In the data rows, the value 50 means zero.
Here are some points:
(12, 34, 42, 29, 27, 63, 56, 61)
(59, 51, 53, 48, 48, 53, 47, 32)
(70, 14, 67, 54, 64, 72, 41, 5)
(65, 63, 62, 31, 48, 39, 59, 14)
(55, 48, 55, 41, 57, 45, 58, 46)
(32, 29, 32, 35, 25, 61, 58, 69)
(52, 39, 49, 64, 61, 55, 44, 61)
(42, 55, 66, 46, 53, 44, 56, 65)
(36, 54, 50, 0, 62, 49, 55, 57)
(65, 61, 59, 46, 58, 48, 57, 37)
(48, 65, 45, 19, 21, 46, 79, 51)
(62, 58, 42, 73, 60, 47, 42, 50)
(56, 52, 60, 65, 52, 37, 46, 34)
(54, 42, 51, 33, 40, 51, 38, 51)
(32, 40, 47, 49, 36, 55, 54, 64)
Then 12 other points, each followed by its number:
(63, 79, 88, 35, 86, 26, 56, 43) 0
(38, 36, 46, 46, 47, 49, 42, 50) 1
(53, 40, 62, 46, 51, 61, 47, 59) 2
(62, 54, 46, 50, 56, 43, 42, 27) 3
(67, 46, 59, 81, 62, 62, 37, 0) 4
(54, 71, 63, 20, 37, 32, 67, 59) 5
(55, 47, 53, 47, 32, 52, 45, 30) 6
(58, 63, 58, 34, 41, 50, 63, 30) 7
(36, 47, 49, 48, 45, 54, 52, 65) 8
(53, 78, 66, 51, 54, 38, 64, 63) 9
(42, 27, 63, 76, 61, 59, 41, 39) 10
(36, 45, 46, 39, 38, 88, 29, 61) 11
Which two of these numbered points are nearest to each point below by angle, seen from the average point of the first points? Their numbers follow each, nearest first.
(38, 27, 52, 51, 45, 54, 35, 66) > 1 8
(47, 60, 49, 54, 55, 44, 60, 57) > 9 8
(59, 47, 48, 32, 23, 76, 52, 42) > 11 6
(41, 62, 41, 23, 41, 51, 69, 57) > 5 7
(56, 83, 58, 41, 59, 26, 78, 67) > 9 5
(66, 52, 65, 22, 43, 49, 57, 28) > 7 5
(65, 76, 59, 53, 79, 30, 54, 33) > 0 3
(40, 45, 30, 45, 41, 56, 57, 72) > 8 11
(47, 49, 43, 46, 50, 52, 57, 61) > 8 9
(40, 48, 39, 46, 37, 56, 57, 61) > 8 11
(25, 37, 20, 60, 28, 47, 71, 80) > 8 1
(75, 60, 61, 44, 61, 50, 51, 42) > 0 3
